A single turn carries every row of the set below to another of its rows. Some are shown first; where does it send the rows asked next?
J415: [-11  24  -2  -6 -14   5  -2  -6  -1   1  -4  -3 -17   0  16  -6  16   3
   2  -9  -4]
J249: [-16   6   8  17  -6   5   6   0  -1 -15 -17   4   4   9 -20   4   8  -5
   8  14   0]
J733: [ -6   1 -11   4 -11  -1 -13   0  12 -15 -16   6   9   5  -8   8  -2 -22
  11  18   3]
J497: [ -9 -24  13  18  -1   8 -17   6   6  12 -14   2  -7  -4  -2  -9  18  -6
  -4   6   0]
J592: [ 11 -21   7   9 -20  -3  16  -2   7  12  13  -2   6   3  -3 -11 -13   0
 -15   7 -14]
J999: [  0  -1  10   2   8   7  17  -3  12  -3 -18  25  -9  -2   8 -15 -10   2
  -1 -15  -6]
J169: [ -3  -5  -4  -8   9   0  11  -1  14  11  -7  28   6   9   4 -18 -15  -4
  -3 -13 -12]
J549: [-13   6 -15  12   7   0  -1   3   2 -17  -3   9  19  19  -9   5   1  -4
  -2  16  -3]
J694: [ -8 -25  -6  13   3   1 -25   7  13   7  -7   4   3  -1  12  -7  11 -12
  -9   8  -4]
J178: [ 18 -16  -1  13  -8  14   3 -12   4   8  13  -3  12 -10  -7  -9 -21  -2
 -13   8  -2]
J942: [ -3  14 -21   1  -8  10  -3  -6   8 -18 -22  10   9  10 -15   8  -6   6
  -8  -2  -6]
J626: [-15   4   9  -3 -15   6  20  17  -3   8  -6  22  29  -1  -3  -6   9  -4
 -24  12  -7]
J297: [-13  24 -13  -8 -10   3  -8  -9  -2  16   5  -1  -3   8   8 -11  12   3
   2  -8  -5]
J170: [ -4   3  12  -4 -22  13  10  14   4 -10 -19  21  19 -22   8   0   7 -12
 -17  14   3]
J953: [ -6  23 -14  -5  -9  12 -17 -12   0   5  -2  -1  -7  -7  11  -8   9  -3
   5  -8   4]
J114: [ -1  13  20   1 -16  13  -6  -4  -3   0  10  -3  32 -10   3 -19   4 -14
 -25  -6   4]
J826: [ -4   5  -8  -6 -10  17  -1   6   2   4  -7  24  38 -16   3  -6  -1 -11
 -21  12   5]
J957: [  6  -4   0  -4   7  11   0  -8  16   9 -16  25   2  -9   3 -19 -17 -10
   5 -13   1]
J779: [  4  -8   2   0 -25   5 -29  -2   1   8   6  11  20  -3  18 -24   1  13
 -22  -1   5]
J492: [-12 -21   3  23  14   7 -16   8   4   8  -3   3   2   6   8 -11  17   4
 -17   4  -6]
J152: [ 18 -15  10  15 -15   6  11  -5   9  -9   7  -1  -2 -13  10  -4 -13   1
 -14   7  -7]
J946: [  1  10  18  -2 -20   5  -1   3   5 -14   8  -3  23  -9  19 -15   5 -16
 -29  -4  -1]
J623: [ -2  -7  17   4 -27   4 -11   1  -5  10   5   7  12   7  11 -26  10  21
 -21  -3  -1]
J372: [ -5  12 -13   0 -14   9   3  -6   5  -9 -24   8   7  14 -26   6  -2   4
  -3  -2  -8]
J512: [ -4   8 -15  -4 -20   4   0  -4  11 -17 -27  10   2  11 -16   9  -6  -2
  -3  -1  -8]
J196: [ -6   7  22  -7 -31   0   2   4   4   4   8  -5  26  -3   4 -18   7 -22
 -21  -4  -5]
J627: [  3  -8  21   2 -35   5 -19  -1   0   3  -5   8   3  -9  16 -21   8  12
 -15  -1   8]

J942 moves to J372
J999 moves to J957
Now these:
J497 moves to J694
J826 moves to J626
J733 moves to J549
J114 moves to J196
J627 moves to J779
J953 moves to J297
J178 moves to J592

A single turn carries every row of the set below to another of its rows. Some are shown first; where does it send the rows asked next?
J752: [ -2   7 -17  10  -6   4   9  12 -17  -4  -7  -7 -12  -5 -11 -27  -2 -19
   2  -3  -4   0 -13   3  12  14  -1  -8   0 -14  -3   3  -5 -14]
J844: [-13  14   1   9   1  -8   5 -11  16  -1   6  -9  10  -3 -16  19   0  16
   7  -2   0 -22   3  -4  -5   4   6   3   7  -3  -9 -10 -25  -7]
J968: [ -7  -5 -24   9  -5  -5   0  16 -18   5   1   1 -18  -1   7 -18  -4 -21
   7 -14  -3  -7  -7   0  10  14 -10   6   3 -15   3   1   1 -13]
J27: [ -2   0 -10   9  -4   6  -9   9   0  10  12  -6 -23   2  11  25   3   5
  10  -2   4   6  -3  14 -33 -10  -4   8 -14  -1  -6   1  -7  -2]
J577: [-13  11 -15   8  -5  -4  -1   7 -10   4   1 -10 -20   5 -10  23   7   5
  11   4 -13   3  -2  -5 -20 -15  12   0 -21  -4  -2   0 -20   4]
J472: [  5   6   1  11   3 -13   6  -2  19  -3   9  -6   4   4 -13  20   4  27
   1  -3   6  -8   8   8   1   3  16   6  22  -5  -8  -1  -6  -8]
J213: [  5  -3 -21   9 -15   0   8  -7 -13   6   0  -8   9   0  20  11  10  21
   1   5  -3  -7   9  13 -17  -5  16  -1 -30  -2  -7   6  -1   2]
J322: [ -2   8 -11   9  -6   1   8   7   4  23  16  -3  -2   4  30   2  14 -20
   2  10 -28   2  -2  11  15   6 -22  -8   9  -4  -3  -2   0  -3]
J663: [  4   5   6   7 -11  21   5  -6 -23  -1   1  11   0  -1   1  32   1  -7
   7  -1   7 -11   1  10  29  19 -12 -20  18  -8  -4   2   6  -5]
J923: [ -5  11   1   2   2  -4  -6 -10  22   7  15   0   4   5 -10  19   0  10
   6   3  -2 -36   0  -1 -13  12  -8   2  15   1  -7  -9 -17  -4]
J824: [ 17   2   7   5 -13  17  19 -17 -30  -2  -3   8   8  -1  -5  18  -2 -11
   9  -5   2 -16   7   2  23  19  -6   3   7 -14 -13  -8   2  -5]
J437: [ 13   2  -6   4  -2 -17   2  16  -6   4  11  -3  12  -1  37   2   7  -2
   1  10   1  16   7   9  24   7   8  -8   9   2  -2  -2   6  -6]
J396: [  1   0   6   6 -27  27  -5   2 -12  -4   2   7  26   5 -12   9   2 -20
   5   5  -3   6   6   1  -1   0  -6  12  -3  17  -5 -12  -8   2]
J125: [ 17   0  -1   6  -4  -3 -20   4  -3 -16   1  15   4  18  -2  12  -3 -11
  -1   6   1  12   0  -4  20  -6   2  23  -7  15 -11 -11  -2  11]
J709: [ 11   4  -3  -7  -4 -16 -16  11 -16   1  -4   6  -1   8 -12  10   6   5
   6  19   6 -10   2  -3 -28  -6  23   1 -11   6   6  -4  -1   4]
J353: [ -6  -3 -22   7  -5 -12  -7  22 -22   0  -4   5 -13   0   1 -17   0 -17
   5  -6   2  -8  -7  -1  17  14   0  -6  10  -8  13   5   6 -12]
J978: [ 19   0  -4  -2  -2  -6 -12  11   0  12   4  10 -21  18 -12  11  12   1
   0  17  -8  -8  -3  12 -29  -6   2   6   1  -1   4   5  15   5]
J26: [ 10   5 -23   6 -10  10  15 -10  -6   5   4 -14  -6   7  12   9   9  16
  -1  10 -18 -11   3  14 -17  -1   6 -11 -31  -5 -16   6  -6   5]
J57: [ 17   1   9  10  -6   4   7 -20 -20  -4 -10  17   6  -6  -1  17  -2 -11
   1  -2   8 -10  -2   6  29  11  -9  14   3 -14 -15  -5   5  -4]
J736: [  9  11  -7   2  -7 -21  14   8 -15  11   1  -1  19   4  10  -9  17 -12
   1  18 -26   2   6  -5  26   3  11  -6   6  -4   2  -4   3   0]
J568: [  4   6  -9  -4  -3 -11  -2   3  -8  15  16   0  16  -2  37  -5   3 -22
   8  11 -12 -13   2  -5   8  15 -11  -1  -6   4  -7 -16 -12  -3]
J872: [ -1   6 -20   3  -5  -8 -14  -5  -4  10  -5   8  -3   9  10  11  16  13
  -6  25 -14 -25  -5   8  -8  -4   6 -16 -23   7   3  11   5  12]
J985: [  9  -4 -16   5  -3   2   0  17 -17 -10   2  -6 -10  -7   7 -25  -9 -14
   3  -9  16   3  -8   9   6  20   0  -4   2 -10  -6   1   0 -16]
J542: [ 20   0  -8   1 -14  22   1  10  -7  -5  20   1  -5  32 -11  15   1 -15
   8  -1 -23   2  11  -3   8   7 -11   8   8   9  -8  -7   3  11]
J201: [  2   5 -14   8  -4   7   0  17 -11  -1  -5   0 -17  -2  -9 -26   1 -21
  -2   2  -3  -3 -16  11   9  17 -10 -16  10 -10   2   8   5 -13]
J71: [  3  -2 -16   0 -13   5 -13  -2  -7  13   1   7   6   4  19  14  13  12
  -2  18   0 -23   2  18 -22   3   2 -18 -17   9   2   9  11   6]
J883: [ -4   8   8  12  -4  10  -6 -13 -17  -2  -8  18   0  -7   4  30   2 -11
   3   2  11 -11  -9   6  34  12 -15 -11   7  -3  -6   0   1  -2]
J411: [  8   9  -2  -8  -6   8 -11   4  -7  10   5   1 -10   8 -15   8   5  -8
   5  21  -7 -21  -6   1 -43   1  -2  -6 -12   4  -3  -5  -9   4]
J773: [ 24   4   2   5   0   8  11 -18 -21  -6   0  11  -9   6  -1  18  -5 -10
   4  -3  -3 -18   0   1  31  18 -13   7   3 -15 -20  -7   2   0]
J871: [ -2   5   1  12   2   2   2  -9  27   9  17  -5  -3   4  -5  23   2  16
   5  -7  -2 -19   2  12 -11   6 -10   9  20  -6 -11  -4 -10  -9]
J187: [  8   5  -5   8  -7   3   6  13  -6  -1   3 -12 -16   5  -9  19   8  15
   4   7   2  22   1  17 -24 -14  18  -5  -7  -4  -5   7  -3  -1]
J10: [  7   6 -11   2 -15  16  -2  15 -14 -11  15  -2  -1  29 -15  22   3  -9
  11   2 -22   8  13 -10  20   2   2  -7   7  11  -1  -6  -5  12]
J367: [  2   4  -4   9  -4  10 -26   4   4 -11   8  12  -3  15   6  20  -5 -15
   2   3  -2   8  -5  -3  19  -3 -13  14  -9  19 -10 -10 -11  11]
J398: [  7  -1 -23  13  -7  -6   6 -11   0   9  -3  -2  -9   8  16  11  13  19
  -7   7 -16  -5   1  19  -8 -10   5   5 -29  -7  -9  11   5   6]
J766: [ 26   6   3   1  -6   3  10   6   4   9  10  -2  12  -1  24 -15  10 -16
  -7  21  -9  10  -2  20   6  13  -9  -7  10   0 -13  -2   9  -7]
J385: [  2  -2   8  11 -25  29  -8  11  -7  -4   3   7  18   7  -8  17   5 -12
   2   2   4  20   5  13   5  -2  -6   5   7  16  -2  -2   3   1]
J574: [ 15   6 -17  -3  -9   4  -5  -1  -6   3   1  -1  -2  13   5   8  14  18
  -7  26 -11 -18   3  18 -13   3  12 -30 -14   6  -2  12  11  10]
J860: [ -2  11   3   4   0 -15   1  -4  12  -1   4  -2  14   4 -22  18   6  21
   5   6   1 -24   6  -2  -2   6  16  -2  20   0   0  -5 -10  -4]
J469: [ -1   1 -16   0  -3   4 -10  18 -19  -7   1  -1  -8  -8   5 -22  -9 -20
   5  -3  13  -9 -10   3   3  24  -5 -16   1  -3  -2  -2  -5 -14]
J313: [  8   5   7   7   2  -6  -2  -4  27   4  10   3   3   5 -12  18   4  18
  -2   4   6 -18   2  16 -10   8   1   4  27  -2  -6  -1   3  -7]
J345: [  9  11   2   6   0   9  -1  -7 -18 -10   0  12 -12   3   0  32  -1  -5
   4   3   2 -12  -5   1  42  16  -8 -20  12  -6 -10   0   2   1]
J903: [ -3  20  -3   2  -7  -1  10   5  -8   2   5 -13  21  -9  18  -5   8 -16
   4  20 -12   7  -5   0  17   8   3 -25  -5   4 -11  -9 -20  -5]

J844 moves to J860
J469 moves to J752
J367 moves to J396
Now these:
J663 moves to J773
J903 moves to J736
J709 moves to J187
J574 moves to J398

A single turn carries every row of the set below to another of its rows. Some are shown first; where does it send the rows asked next?
J305: [  6  -7  13 -20 -19   9   7  -8  -6  -2  -6 -22  -3]
J337: [ -7 -16 -18 -12 -23   3  24 -31  -4  13  -1  -2 -12]
J176: [  6  -9  -6 -28 -29  13  15 -19   5 -16  -2 -21  -8]
J918: [-16  -9  -5 -17 -23  10  13 -41  -6  11  -8   4 -12]
J584: [-22 -14   4 -11 -21   6  27 -10  -2  12  28  -6 -18]
J650: [  9 -12  -4 -18 -28  11  10 -12  13  -8  15   3 -37]
J445: [-17  -8  27 -11 -21   5   9  -2 -10  -7  13 -25 -30]
J72: [  1  -7  -3 -20 -37  15  25 -15   9  -1  14   9 -37]
J494: [ -3  -9  11 -21 -41  -5  16 -13   7 -11  15  11 -26]
J456: [ -7 -14   0 -29 -35   0   4 -13   5 -13  18  12 -22]
J508: [  0 -16  -6 -27 -28  13   7 -12   6  -9  25   8 -26]
J52: [-28   6 -16 -10 -11  -1   4 -13  -5   9   4  -1 -26]
J959: [-31   4   1 -11 -13   5   9 -16  -3  13 -13  -3 -27]
J991: [  2  -5   2 -27 -27  18  13 -14   3 -22  19  11 -26]
J503: [-31   7  -3 -10 -14  -7   5  -8  -9   6  -8  -3 -25]
J930: [-12 -17   2  -9 -32  -8  21 -21 -16  -3   8 -11 -51]
J510: [-29   6   4 -20  -2  12   7 -25  -9  12  -6  -4 -34]
J678: [-28   7   3 -10  -1   5   6 -15 -26   0   7  -4 -25]
J446: [-15  -3  -3   9 -22  -3  12 -27  -3 -13   7 -11 -43]
J502: [ -7 -10   3   6 -18  -9  13 -15  -7   7  10  -4 -44]
J665: [  3  -5  12 -30 -29  19  17 -18   7  -9  -1 -20 -10]
J15: [ -6  -8  -4  -3 -23  -1  14 -19 -18   3   9   1 -52]
J189: [-16  -7  18 -35  -2   2  20 -25 -12 -15  -1 -15 -12]
J323: [-16 -17   8 -19  13  15  26 -13  -3 -12   5  -5 -17]
J270: [-19  -4  11 -19   6  14  33 -19  -8 -17   0  -8 -19]
J336: [  6 -19  11 -21 -28  20  10 -18 -18  -1  -1 -18 -10]
J202: [-16 -18  11 -14 -30  17  17   0 -14   2   9 -28 -33]
J217: [-28   3   2 -13  -4 -13  12 -16 -20   7   1  -1 -22]
J797: [  0 -12   4  -7 -32  -8  17 -34  -6  -2   2  -7 -46]
J306: [-22 -26  -6 -20 -12   4  23 -18   9   3  24 -10 -16]
J232: [  5 -12   1 -25 -33  19  20  -9 -18  -7   2 -14  -8]
J780: [  9 -13  12 -21 -19  18   9 -24  -3   1  -6 -20  -6]
J992: [ -8 -20   3 -30  11   3  21 -13  -9  -7   1 -15 -15]
J931: [-11   2  14 -25 -14  13  -6  -9  -6 -24 -10  -2 -31]
J988: [-13  -5  21 -21 -20   2   0   5  -2 -13  -7   7 -31]
J612: [ -4 -13  -1  -6 -11   6  15 -28 -14 -31 -11   4 -29]
J434: [-18 -16  -2  -2 -30  -3  23 -25  -9 -16   6 -10 -48]
J990: [-20  -2   8 -25  -2   7  27 -19 -13 -17   5 -20  -6]
J852: [-23  -9  14 -24   4   9  38 -17 -15  -4   6 -14 -25]
J390: [  1 -14  -7 -23 -10   7  20 -35  -7 -18 -15   7 -31]

J306 moves to J612
J990 moves to J15
J390 moves to J445
Now these:
J270 moves to J930
J336 moves to J959
J502 moves to J176
J510 moves to J494
J305 moves to J52

